Small tables with named rows and columns. After each table, cells are looked up by row and column.

Lag:
,Sirig,Bekiv,Dip,Mudor,Pufuna,Fivi,Negumif
Fasap,84,13,70,42,58,31,42
Nim,93,13,70,42,51,31,80
Zovofaf,84,13,70,42,51,44,71
Fanaser,84,13,70,42,51,43,81
Gefif,97,13,70,42,51,31,64
Buzulad,84,13,70,42,51,44,67
Tibefi,84,13,78,48,51,31,65
Bol,84,13,70,42,59,35,63
Tuvufu,84,18,76,42,51,31,75
Mugivo,84,13,78,49,51,31,50
Doki,94,15,70,42,51,31,49
Viz,84,13,79,47,51,31,62
Romudo,93,13,70,42,51,31,48

What is the Bekiv of Fanaser in Lag? 13
What is the Negumif of Buzulad in Lag? 67
What is the Pufuna of Viz in Lag? 51
What is the Bekiv of Doki in Lag? 15
What is the Sirig of Zovofaf in Lag? 84
What is the Dip of Buzulad in Lag? 70
What is the Fivi of Doki in Lag? 31
What is the Mudor of Viz in Lag? 47
What is the Pufuna of Nim in Lag? 51
What is the Mudor of Tuvufu in Lag? 42
What is the Mudor of Nim in Lag? 42

Nabepug =
|  | Seluze | Zaf | Lok | Notom |
|---|---|---|---|---|
| Latuv | 122 | 219 | 170 | 71 |
| Tudekeg | 96 | 167 | 42 | 140 |
| Pep | 86 | 60 | 149 | 199 |
| Domarap | 177 | 128 | 247 | 131 |
| Bomizi | 49 | 185 | 154 | 100 |
| Miru | 174 | 114 | 245 | 142 |
| Tabolit | 46 | 180 | 106 | 113 |
| Bisomo | 182 | 59 | 147 | 207 |
| Vum | 99 | 94 | 63 | 191 |
| Nad | 124 | 83 | 235 | 165 |
| Sased | 208 | 148 | 232 | 122 |

Notom of Bomizi: 100
Zaf of Domarap: 128
Seluze of Tabolit: 46
Notom of Pep: 199
Lok of Bisomo: 147
Zaf of Nad: 83
Lok of Nad: 235
Lok of Miru: 245
Seluze of Tudekeg: 96
Notom of Nad: 165
Lok of Pep: 149
Zaf of Sased: 148
Which row has the largest Notom? Bisomo

Golaru =
cols = Kis, Vifu, Kapate, Sikig, Vaf, Vop, Vid, Gilime, Vomivet, Laz
Kefol: [-5, -36, 1, 26, 40, -17, 14, -3, 21, 20]
Fuf: [-2, -53, 4, 38, 59, -33, 32, -6, 25, 27]
Kof: [-4, -40, 3, 31, 47, -17, 17, -1, 26, 24]
Buvog: [-2, -1, -15, -32, -40, -31, 4, -25, -43, -35]
Gek: [0, -3, -16, -33, -41, -35, 8, -28, -45, -36]
Ziza: [-1, -54, 4, 38, 59, -33, 32, -6, 25, 26]
Rem: [-4, 2, -14, -30, -37, -23, -2, -21, -37, -31]
Fatipof: [-13, 34, -6, -27, -39, 37, -47, 9, -8, -14]

Rem, Kis -> -4
Kof, Vaf -> 47
Fuf, Vid -> 32
Buvog, Laz -> -35
Ziza, Kapate -> 4
Kof, Laz -> 24
Gek, Sikig -> -33
Buvog, Vomivet -> -43
Buvog, Vop -> -31
Buvog, Kapate -> -15
Fuf, Vaf -> 59
Kefol, Vid -> 14
Kof, Vop -> -17
Ziza, Vomivet -> 25

Rol:
	Togapo	Zed	Pel	Fonafu	Petono	Biv	Lum	Gopi	Vem
Raf	-3938	1880	1115	-5887	481	-2276	-738	-3221	-76
Pob	-2675	1452	3464	-5360	555	-115	-605	556	-1907
Vol	-3639	1671	675	-5562	582	-2433	-934	-3297	110
Nevog	593	-995	2588	-2326	1672	894	-2587	5277	-2463
Fide	-3841	2238	3177	-6142	217	-960	-70	-1285	-1393
Bak	1664	180	-3531	444	-1312	-1855	-1656	-978	2001
Bug	-75	343	-2893	-1931	181	-2431	-1971	-1819	1548
Rebe	-1670	729	-1650	-3566	712	-2741	-1765	-2702	974
Tonivef	2304	188	-3546	1295	-2172	-1497	-1302	-736	2051
Met	-4135	2353	2882	-6354	250	-1314	-70	-1965	-1084
Bab	300	255	-3113	-1426	-69	-2338	-1951	-1621	1690
Fefofam	2300	190	-3543	1312	-2197	-1509	-1276	-728	2073
Tum	621	225	-3243	-1012	-313	-2237	-1933	-1458	1770

Lum of Bab is -1951
Biv of Tum is -2237
Lum of Bug is -1971
Vem of Bug is 1548
Petono of Rebe is 712
Togapo of Fefofam is 2300
Lum of Tum is -1933
Which row has the largest Vem? Fefofam

Morub =
           Mep    Fuv
Bozudal  17.53  30.86
Zesofo   76.62   4.23
Gefoge   67.16  91.77
Turus    19.41  99.32

What is the Fuv of Bozudal in Morub?
30.86
What is the Mep of Turus in Morub?
19.41
What is the Fuv of Zesofo in Morub?
4.23
What is the Mep of Bozudal in Morub?
17.53
What is the Fuv of Turus in Morub?
99.32
What is the Mep of Zesofo in Morub?
76.62
What is the Fuv of Gefoge in Morub?
91.77
What is the Mep of Gefoge in Morub?
67.16

Zit
         Tokatug    Sot    Sir   Bote   Vubu    Bis
Bupa       77245  52424  21950  71953  28807  29811
Vum        19276  80556  53217  32128  52708  74470
Vumi       81620  35921  38636  71856  41014  29185
Sez        33229  84290  30784  44842  36090  61149
Kozu       41306  33579  88087  39268  78127  64430
Gonefib    85660  34730  35520  74304  39201  26316
Tikiri     27741  48109  84336  31497  76950  73251
Reman      24314  64583  67428  32363  64572  73145
Leti       27100  83312  39437  39706  42522  66668

Bote of Kozu is 39268
Tokatug of Tikiri is 27741
Vubu of Gonefib is 39201
Bote of Tikiri is 31497
Sir of Gonefib is 35520
Tokatug of Leti is 27100
Vubu of Tikiri is 76950
Sir of Tikiri is 84336
Bis of Kozu is 64430
Sir of Reman is 67428
Vubu of Vumi is 41014
Bote of Vumi is 71856
Which row has the largest Tokatug? Gonefib

Gaz =
         Kuz  Lise
Fot      116    66
Rek      169    22
Bufol     87   147
Korabu   145   160
Zoda     237   113
Zan      204    44
Figabu   199    40
Vuduga    41   187
Kul       77   239
Gar      180   145
Vebodi    38   172
Vabofi   187   123
Raranib  151    18
Fole      85   160

What is the Kuz of Zoda in Gaz?
237
What is the Kuz of Kul in Gaz?
77
What is the Lise of Kul in Gaz?
239
What is the Lise of Bufol in Gaz?
147
What is the Kuz of Gar in Gaz?
180
What is the Kuz of Korabu in Gaz?
145
What is the Lise of Figabu in Gaz?
40
What is the Lise of Rek in Gaz?
22
What is the Kuz of Zan in Gaz?
204
What is the Lise of Vabofi in Gaz?
123
What is the Kuz of Fot in Gaz?
116
What is the Lise of Raranib in Gaz?
18
What is the Lise of Vebodi in Gaz?
172

Sov:
         Lisibi  Rege  Gevop  Fofanom
Remoz        91   140     98      171
Veg         104    77    173      217
Zusodi      123    92    200      145
Galak       101   114    106      179
Zozufa      158   214    143      123
Lipu         73   157     99      155
Divipeb     106    59    214      221
Von         184   115    133      163
Sumoge      179   147    206       68
Minid       139   141    230       51
Muz         115    62    216      221
Sona        194   145    204       80

Minid, Rege -> 141
Zusodi, Fofanom -> 145
Von, Gevop -> 133
Sumoge, Lisibi -> 179
Divipeb, Gevop -> 214
Divipeb, Fofanom -> 221
Muz, Lisibi -> 115
Lipu, Lisibi -> 73
Zusodi, Gevop -> 200
Sona, Lisibi -> 194
Minid, Fofanom -> 51
Muz, Gevop -> 216
Remoz, Rege -> 140
Zozufa, Rege -> 214

Sagede
columns: Fafudos, Kole, Zilone, Mut, Zifubi, Zed, Fonolog, Tisodav, Muk, Zal
Sur: [80, 80, 79, 81, 80, 81, 83, 83, 84, 82]
Posiva: [83, 79, 81, 86, 82, 77, 73, 70, 74, 74]
Ses: [85, 80, 84, 83, 80, 74, 75, 73, 70, 76]
Mus: [82, 81, 84, 82, 84, 90, 79, 82, 94, 86]
Tir: [60, 58, 74, 105, 105, 86, 233, 222, 82, 119]
Kefe: [82, 80, 82, 79, 79, 77, 86, 86, 75, 83]
Tadas: [16, 74, 23, 70, 90, 147, 92, 103, 196, 95]

What is the Muk of Posiva in Sagede?
74
What is the Tisodav of Mus in Sagede?
82
What is the Zed of Posiva in Sagede?
77
What is the Zilone of Mus in Sagede?
84
What is the Fonolog of Mus in Sagede?
79
What is the Fafudos of Ses in Sagede?
85
What is the Zilone of Ses in Sagede?
84
What is the Tisodav of Posiva in Sagede?
70
What is the Zilone of Tir in Sagede?
74
What is the Kole of Kefe in Sagede?
80
What is the Muk of Tadas in Sagede?
196
Which row has the largest Fonolog? Tir

